In the rows, zero is written as 128.
name the system of each run:
seq 1, U (10 x 18):
[[136 124 118 108  74 150 195  96 109 100  94  93 122  91 168 132  96 150]
 [ 90  86 129 127 134  82 164 160 132 113  82 166 139 148 167 122 128  80]
 [115  95 102 130 176 115  67 138 122 145 161 163 100 168 140  83 102 131]
 [152 151 130 123 124 173  88  71 150 106 139 112 103  81 135 110  71 143]
 [132 147 157 139 101 122 139 151 157 117  58 120 178  60 138 143 111 113]
 [121 105 116 153 141 108 151 204 138 192 112 136 155 159 135 128 111 142]
 [132 120 127 141 163 163 150 100 165 155 194 135  82 175 126 140  90 118]
 [137 151 172 135 148 137  95  85 171  90 146 137 141  95 100 159 151  70]
 [145 147 121 141 116 107  87 168 122 144 106 104 190 102  81 131 174 151]
 [136 143  98 128  90 149 192 138 117 171 138  93 117 165 101 137 126 183]]
seq 2, J (10 x 18):
[[134 162  95 126 112 183  81 130 146 164 112 113 113 114 107 106 145 191]
 [101 193 171 151 102 148 138 121 185 154  96 171 153 117 108 123 107 124]
 [126 113 196 153 149  71 139 140 133 120 148 165 162 128 129 151 108  65]
 [161  72 111 125 179  93 114 139  95 118 193  96 124 155 149 158 116 121]
 [152 141  52 111 142 173 122 122 145 126 131  67  94 147 116 145 146 162]
 [112 180 123 131  95 173 148 131 164 154  71 130 117 118  67 117 176 123]
 [ 98 144 190 152 111 105 170 134 104 170 124 188 151 138 107 113 137  97]
 [118 104 135 130 159  82 154 106  82 106 171 144 151 169 187 150  97 107]
 [143  82  65 100 151 141 123 106 123  78 136  79 116 130 168 151 156 129]
 [134 107  94 110  84 187 132 128 149 142  97 102  86  99  94  94 178 158]]
seq 3, P (10 x 18):
[[117  95 164 142 158 145 109 120 131 168 157 178 104 122 180 101  80 128]
 [150 136 167 130 153  97  81  95 146  75 167 131 135 107 141 151  81  98]
 [162 146 107 110 152 109  95 144 112  88 118  81 110 120  88 165 176  99]
 [127 151  92 134 157 162 175 160  96 177  96 105  92 154 109 136 150 108]
 [ 85 137 156 153 139 138 186 111 115 164 107 177 158 137 161 112 105  91]
 [122  85 169 134 132  93 101 100  99 109 157 157 190  98 170 124 139 116]
 [178  90  96 117 140 107 106 125 100 103 181  62 141 121 132 158 124 157]
 [143 153  69 124 115 146 188 118 151 110 116  66 127 155  87 150 108 128]
 [ 82 144 114 134  87 148 175 113 140 147  76 158 153 137  87  89 172 111]
 [107  99 155 133  94 128 110 130  96 177 139 178 149 114 151  77 140 181]]
seq 4, C (10 x 18):
[[141 149 120 104 149 118  57  97 131  64 130 121 116 106 180 145 109 142]
 [151 164 114 124 148 153  70 118 138 100  84 103 117  67 128 118  95 111]
 [150 145 133 139 137 130 106 167 115 149  88 121  98  88 113  92  51 119]
 [142 128 167 145 160  93 128 179 119 153 132 148  97 134 147 135  48 105]
 [137 121 171 151 195 103 114 165 150 141 148 147 132 138 152 179 116  74]
 [144 113 127 153 191 154 115 160 167 164 136 109 143 123 103 163 166  82]
 [139 119 106 151 144 169 174 145 152 185 135 100 120 144  61 128 142 103]
 [113 123 142 148 108 121 205 135 125 172 149 142 136 171  72 124 132 110]
 [ 98 108 144 136 110  93 168 128 125 148 160 164 175 179 126 143 179 130]
 [104  99 103 118 115 145 140  97 150 124 152 132 169 158 154 149 208 159]]
seq 5, Q (10 x 18):
[[125 123  78 110 128 106 194 147  88 113 106  97  96 180 127 143 132 115]
 [ 95 174 130 119 134 108 123  56 106  79 146 161 162 157 172 139 124 122]
 [140 115 140 128 117 128  39 119 143 130 159 141 157  93 128 106 140 177]
 [157  81 113 112  90 167 149 169 157 149 106  87  72  95 121 125 136 161]
 [117 128 150 118 122 118 200 121 122  94  86 130 100 123 135 152 134  57]
 [112 147 127 134 164  57  78 125  99  87 128 161 164 150 120 113 109  85]
 [133 145  82 126 128 136  72 132 146 138 140 119 125 151 145 105  79 201]
 [130 138 160 132  98 200 165 110 178 158 110 130 100  86 160 144 120 152]
 [132  96 191 146 139 111 148 154 118 144 112 150 131  84  98 129 153  49]
 [135 111  77 134 172  77 125 164  88 130 140 114 126 183  91 111  99  99]]
seq 6, K (10 x 18):
[[125  59 127 131 150 135 105 124  89 163 160 156  99 126 101  66 154 102]
 [138 112 141 120 115 115 177  61  90  86 184 114 128 139 123 142 127 102]
 [140 167 147 121 110  79 113 141 104  89  99 111 185 103 145 174 151 135]
 [111 110  77 116 117 128  93 165 100 144  67 130 143 117 135  78 166 155]
 [ 88  91 111 127 111 178 184  69 134 138 121 153 117 132 143  80 131 107]
 [127 137 202 140  98 122 141  82 151 110 156 157 166  92 158 147  88 127]
 [160 127 119 118  95  93  77 158 120 114 133 101 143 107 141 123  86 204]
 [123 122  43 108 113 160 158 133 153 115  87  86 100 153 133 115 114 157]
 [ 98 161 147 149 139 171 160 115 204 140  89 158 133 123 135 141 114  81]
 [140 139 182 155 145 124  75 139 146 174 170 167 128 114 110 112  84 136]]
seq 7, G (10 x 18):
[[104 144  84  94 104  88 123 154 128  87  84 138  84 175 124 117 147 139]
 [ 94 171 114 109 125 131 106 145 151 110  56 167  85 138 167 114 122 130]
 [116 120 158 116 126 151  71 134 151 130  99 175  80  91 178 106 127 138]
 [155  70 148 117 142 130  69 147 144 128 163 137  62 106 151 117 117 141]
 [164  99 106 125 180 111  84 153 142 113 162 103  76 142 110 133  86 103]
 [146 160  95 151 198 139  92 144 132 144 123 107 122 134  95 126  78  89]
 [143 161 137 164 175 179 120 132 117 193 127 119 147  99 125 129  96 120]
 [156 104 174 157 144 158 156 112 114 178 176 113 161  91 143 148 104 124]
 [154  84 137 147 135 112 161  93 108 125 198  98 181 125 106 142 117 109]
 [131 138  82 139 125 119 169  93 109 118 152  91 184 162  73 133 143 119]]
seq 8, K (10 x 18):
[[136 105  69 106 150  90  98 162  84  87  84  95 137 123 157 128 138 122]
 [100 117  77 126 155 165 137  90 123 111  73 128 150 108 134  90 156  77]
 [115 134 167 157 131 160 139  70 109 155 139 155 185  82 129 100 119 100]
 [149 104 146 140 106 104 133 121  84 150 176 115 182 115 153 124  85 182]
 [132  87  69 115 110 105 152 139 143  96 123  86 162 150 174 149 108 176]
 [102 121  91 128 122 148 123 124 222  99  76 130 168 122 131 130 142 114]
 [112 144 141 153 110 166  99 104 188 162 131 161 150 108  75  81 120 134]
 [137 148 145 138  92 143 154 108 131 171 190 128 117 158  98 121  91 184]
 [141 141 135 119 107 103 164 167 159 126 146 112 107 176 158 198 119 171]
 [124 117 119 116 140 111  89 188 199 111  93 140  88 145 129 152 160 116]]
seq 9, Q (10 x 18):
[[125 122 165 108 104 102 173 165 114 113  88 140  96 124 157 173 178 106]
 [110 104 136 114 157  64  93 127  84  88 141 169 108 159 161 115 129  96]
 [135 132  90 110 142 140  61  91 143  98 160 128  85 145 136  97  87 158]
 [146 168 138 122 114 193 106 113 185 119  99 108  93  77 128 146 124 141]
 [138 135 168 137 143 122 131 186 121 145  63 130 124  72 128 150 154  79]
 [124 112 105 134 175  86 135 170  58 141 109 135 120 153 156 110  90  93]
 [117 143  93 135 163 148 128  65 111 122 163 129 135 156 164 105  50 131]
 [141 144 140 154 131 186 102  81 177 146 145 119 173  79 109 125 113 133]
 [149 105 127 150 117 147 151 184 142 177  93  96 160  88  84 130 160 120]
 [112 112 104 133 123 103 212 154  82 147 102 119 141 166 131 131 131 107]]
seq 10, W (10 x 18):
[[116 170 110 129 102 138 147 105 178  85  60 112 164  96 114 126  96 102]
 [124 114 128 150 158  91  59 179 134 144 102 154 168 109 106  89 115 108]
 [141 129 133 139 130 131 125 171 149 182 159 132  93 161 142 135  74 184]
 [131 166 161 126 108 145 151 100 205  95 129 126 132 119 156 187 104 132]
 [139  97 129 128 157  98  61 143 168  91 124 124 164 103 116 147 181  93]
 [149  99  99 129 138 130 114 182 135 173 156 104  91 167  77 126 166 155]
 [122 185 171 136  92 156 187 106 157 150 140 140 106 148  89 163 143 128]
 [113 132 190 133 141 101 104  97 111 108 147 172 168 109 140 151 182  84]
 [137  62 103 110 148 120 109 137  77 142 172 120 104 153 155 128 180 154]
 [125 131  92 107  86 177 203  86 124 122 127  99  81 145 112 125 146 143]]
seq 11, U (10 x 18):
[[144 176 148 137 144 168 181 139 124 155 109  97 114 114 136 192 149 111]
 [121 109 133 144 176 136 158 142 106 161 133 126 148 144 121 161 201  73]
 [140 108  97 135 168 135 122  98  77 147 180 108 131 155  70 107 165 100]
 [137 177 107 119 114 128 139  62  79  90 141 100 135 128  75 115 128 112]
 [ 99 189 117 118 100 100 145 104  75 103  86 140 174 139 135 126 154 133]
 [ 88 122 100 119 115 122 146 108  80 146 130 158 159 171 181 106 151 173]
 [105  76 120 114 111 141 146  57 121 105 171 151 123 143 175  92 112 140]
 [119  89 134 114 100  87  99  96 149  62 127 150 150 103 138  90  97 113]
 [123 131 104 121  96  86  79 164 155 103  92 137 142 123 135  91  76 175]
 [117 148 124 123  95 152 135 148 182 143 103 143  90 135 172 125  72 185]]
seq 12, G (10 x 18):
[[168  57 134 132 158 115  97 154 131 115 131  92 151  66 141 142 126  99]
 [138  66  81 144 169 111 131 157  91 162 151 112 130 156  91  86 116 102]
 [121 164  92 142 143 157 182  98 123 151 139 112 113 170 113 116  57 123]
 [134 181 144 146 110 156 140  79 150 117 113 112 188  80 140 138  76 136]
 [140  89 138 142 101 127 114 134 128 146 139 113 209  82 135 131 164 165]
 [125  60 112 130 110 105 184 153 141 149 164 121 142 177 116 139 158 138]
 [ 99 152 116 131 105  98 183 101 161  97 125 150 130 187  88 120 102  91]
 [102 213 135 123  84 128 103  91 140 111  95 156 155 126 102 108 133 152]
 [124 144 154 113  88 140 107 155 140 145 111 140 133 110 166 162 190 195]
 [122  65 167 115 124  94 142 167 158 113 133 158 100 137 164 164 170 103]]
seq 13, C (10 x 18):
[[128 112 136 119 159 133 125 136  91 130 119 125 142 109 220 175 175 133]
 [157  71  86 112 159 165 131 112 110 107 128  69 105  91 141 135 153 103]
 [148 125  82 122 140 127 133 102  88 109 140  90  95 135  59  88  98  96]
 [116 188 119 143 138  83 125 118  71 133 134 144 158 166  98 103  77 122]
 [110 151 138 152 154 109 124 128 104 151 125 151 208 133 194 143  97 143]
 [136  62 122 139 153 162 131 111 156 136 143 112 171  89 190 140 113 128]
 [154  64 112 131 132 151 121  96 173 112 174  99 113 107  87 105 102 106]
 [134 164 127 137 112 105 104 112 163 118 160 134 127 155  38 104  95 122]
 [100 201 151 149 105 107 119 144 161 149 107 170 175 152 115 133 113 155]
 [104 113 159 139 106 151 147 151 177 163  94 162 156 108 190 146 141 154]]
seq 14, W (10 x 18):
[[141 171 134 129 131  71  78 185 114 123 107 123 161 133 103 159 159 141]
 [117 124 149 128 125 139 140 194 141 185 107 153  97 144 159 158 181 157]
 [111 105 178 124 120 176 149  94 189 134 151 169  76 120 142 141 158 104]
 [150 104 145 117 143 118  86  78 127  83 190 126 110 118  92 127 147  93]
 [162 141  93 111 129  99 128 139  60 117 149  76 113 151  90 149 158 145]
 [110 168 126 126 107 142 195 144  88 155  72 125 125 134 126 146 175 118]
 [ 88 105 166 141 145 154 145 103 110 159 108 189 132 105 153  94 159  78]
 [135  76 124 125 148 143 111  74  92 132 192 138 105 128 154  86  90 131]
 [155 140  82 109 106 126 155  81  98  79 145  68 132 130 135 134  71 157]
 [117 153  85 126 113 104 148 143 113  96  48 100 183 108 120 121 123 108]]
seq 15, P (10 x 18):
[[124 100 159 154 123  97 186 113 117 126 142 133 185 118  91 124 115  65]
 [122 100 109 124 117  68 129 126  62 119 158 127 176 159 111 115 163 137]
 [131 139  75 124 115 129 154 117 111 137 151  93 169 170 160 153 125 203]
 [116 125 113 132  80 165 183  97 202 122 116 109 173 121 136 146 132 155]
 [122  70 145 126  64 140 140 116 164 135 138 142 132 106  75  85 172 141]
 [134 114 126 113  79 108 109 131 111 140 170 145  83 156  96  82 104 188]
 [114 188 118 107  92 115 107 120 165  90 114 142  97 161 151 137  88 184]
 [114 141 125 108 115 163  88 135 199 105  76 144  98 105 147 138 173 137]
 [141  98 151 132 146 176  95 148 156 170 130 144  55  97 108 103 140 112]
 [141 155 175 135 151 109 117 132 118 134 147 158  72 130 107 112  59  87]]
seq 16, J (10 x 18):
[[133 177 109 137 108 119 121 153 130 128  69 106 186  99 143 127  74 163]
 [104 107 124 150 162 102  88 170 171 139  86 164 179 121 132 105 122  90]
 [130  83 133 148 177 132  93 104 146 145 190 155 118 142 105  91  96  90]
 [165 154 112 130 132 139 123  71 128  97 183  80 129 125  84 140  86 129]
 [150 159 105 132  98 111 129 148 133 118 108  74 183 113  76 156 158 151]
 [100 121 115 146 120 106 131 181 156 179 118 157 166 174 101 120 169 148]
 [ 85 134 126 134 153 123 139  98 164 132 167 187 108 210 129 124 130 100]
 [133 133 145 108 134 131 139  62 121  73 176 126 106 137 121 162 170  90]
 [159 104 136 111  80 138 162 128  94 130 146  84 124 105 126 161 188 169]
 [113 132 109 116  78 130 173 174 135 156  90 128 108 156 157 134 132 190]]

runs to name:
seq 17 (2 x 18):
[[117 135 126 133  74 142 181 124 203 137 129 131 114 157  67 119 112 135]
 [118 153 159 120 104  58 136 144 111  99 130 161 116 165  77 129 144  96]]

J
seq 18 (2 x 18):
[[138 162 110 132 143 169 104  56 104 121 153  99 176 101 110 132 160 129]
 [155 118 107 129 110 142 116 143  96 142 112  75 180  79 120 138 179 163]]

Q
seq 19 (2 x 18):
[[ 88 142 109 117 109 129 184 116 168 118 117 155 125 192 178 155 132 147]
 [105  97 141 101 121 119 141 116 146  79 108 157  79 132 141 136 188  76]]

J
seq 20 (2 x 18):
[[139  74 107 113  88  99 128 144 179  72  94 100 144  94 127 121 107 127]
 [107 166  90 128  96 130 116 104 169  97  79 135 151 123  78  79  93 121]]

K
seq 21 (2 x 18):
[[131 115 137 124  87 105 120  82 116  94 154 133 145 117  50  87 149 105]
 [133 125 130 126  78  86 120 111  94 125 172 127 181 146 112 118 133 193]]

J
seq 22 (2 x 18):
[[137  76 143 117 137 155  81 115 142 144 182 154  69 124 156 106 131 155]
 [170  95 153 117 107 136 106 116 151  84 129  93 104  52 123 133 103 116]]

U
seq 23 (2 x 18):
[[154  88 184 128 135  94 112 133  91 118 164 135 123  91 187 143  85 130]
 [148  87  81 107 153 118 152 140 133  86 130  81  95 149 178 168 104 121]]

W
seq 24 (2 x 18):
[[141 132 169 147 162  71  84 151  93 119 127 145 159 100  96 118 111  68]
 [154 174  77 134 153 119  97 144  98 140 131  81 159 143 130 142  87 175]]

U
seq 25 (2 x 18):
[[106 116 136 137  78  83 111 166 161 135  97 166 172 127 107  87 114 155]
 [103 132 132 127  97 106 114 153 168 150 151 175 117 189 144 125 122 190]]

G
seq 26 (2 x 18):
[[ 95 151 125 117 123 107  82  93 128  75  81 166 149 102 163  90 109 111]
 [132 129 131 124 141 149  47 127 112 138 118 147 107  86 169  91 108 161]]

C
seq 27 (2 x 18):
[[144  96 111 132 167 167 155 159 124 153  85  97  93  90 121 130 141  69]
 [139 123 124 148 183 129 136 156  84 162 110 123 108 118  86 105 116  54]]

U
seq 28 (2 x 18):
[[107 135 116 132 183 116 129 152  55 153  91 151 112 144 159 114 137  86]
 [127 123  97 133 190 160 112  86  65 147 149 121 123 126 165 100 103 114]]

U
seq 29 (2 x 18):
[[175  92 134 111 115 122 160  97  94  91 180  74 101 113 129 158 112 127]
 [143 128  69 122 148  90 129 121  94  75 109  76 171 131 107 133 118  91]]

G
seq 30 (2 x 18):
[[139 119 113 140 136 147 135  93 163 150 213 117 128 178 103 139 110 157]
 [122 189 160 125  76 125 154  88 167 103 147 139 136 148  80 160 144 139]]

P
seq 31 (2 x 18):
[[106  80 109 154 151 153 134 136 171 172 120 147 165 133  91  90 156  88]
 [130 131 161 158 133 108 105 118 114 172 190 161 164 142  82  98 103 135]]

P
seq 32 (2 x 18):
[[ 95 111 147 154 117 154 151 136 169 179 105 178 125 123 100  71 104 103]
 [128 136 168 141 136 106  97  92 142 126 190 168 134 140 134 108  54 133]]

W
seq 33 (2 x 18):
[[165 130 128  99 134 124 124 109  87  91 171  92  64 135 165 166 113 151]
 [157 142 116 113 148 126 130 163 124  96  70  78 109  89 139 175 143  94]]

K
seq 34 (2 x 18):
[[104 146 107 103  94 151 143 119 129 111  68 145  56 127 103  85 146 111]
 [117 155 163 111 109 112 115 135  57 143 116 171  68 132 136  98 140 138]]

C
seq 35 (2 x 18):
[[121 163  63 125 104 115 106 104  98 117 119 110 170 149  90  82 112 171]
 [111 161 133 131  65 113 142 152 112 151  76 143 165 114 136 103 112 184]]

W
seq 36 (2 x 18):
[[108 168 108 120 145 124 104 146  78 164 129 158  89 183 156 120 144 170]
 [138 147 168 120 135 171 123  78  91 148 178 143  80 116 171 139 126 154]]

Q
seq 37 (2 x 18):
[[124 121 128 138 164 179 178  85 161 145 174 126 102 158 158 162 109 108]
 [119 144 174 128 113 138 154  56 130  95 151 149 138 111  97 135 159  72]]

P
seq 38 (2 x 18):
[[139 131 151 157 177 101 118 115 105 128 156 127 187 115 160 140  56  96]
 [141 109  76 136 170 125 128 139 133 132 143  87 179 147 186 162  97 158]]

W
seq 39 (2 x 18):
[[129  74  69 129 136 131 139  94 156 107 165 111 125 158 109  85  70 117]
 [127 190 123 138 130 136 143  72 180  91 147 111 173 144 115 174 109 118]]

K
seq 40 (2 x 18):
[[114  80 108 102 105  78 113 110  86  84 138 138 148 144 172 107 143 155]
 [117  93  91  95  98 146  87  99 150  98 135 133 112 125 173 103 148 188]]

J
seq 41 (2 x 18):
[[138 157 135 129 146  79  93 120  62  94 115 125 144 104 151 114  62 114]
 [155 117 103 135 151 131  92 131 143 121 137  97 152 102 179 131  41 161]]

Q
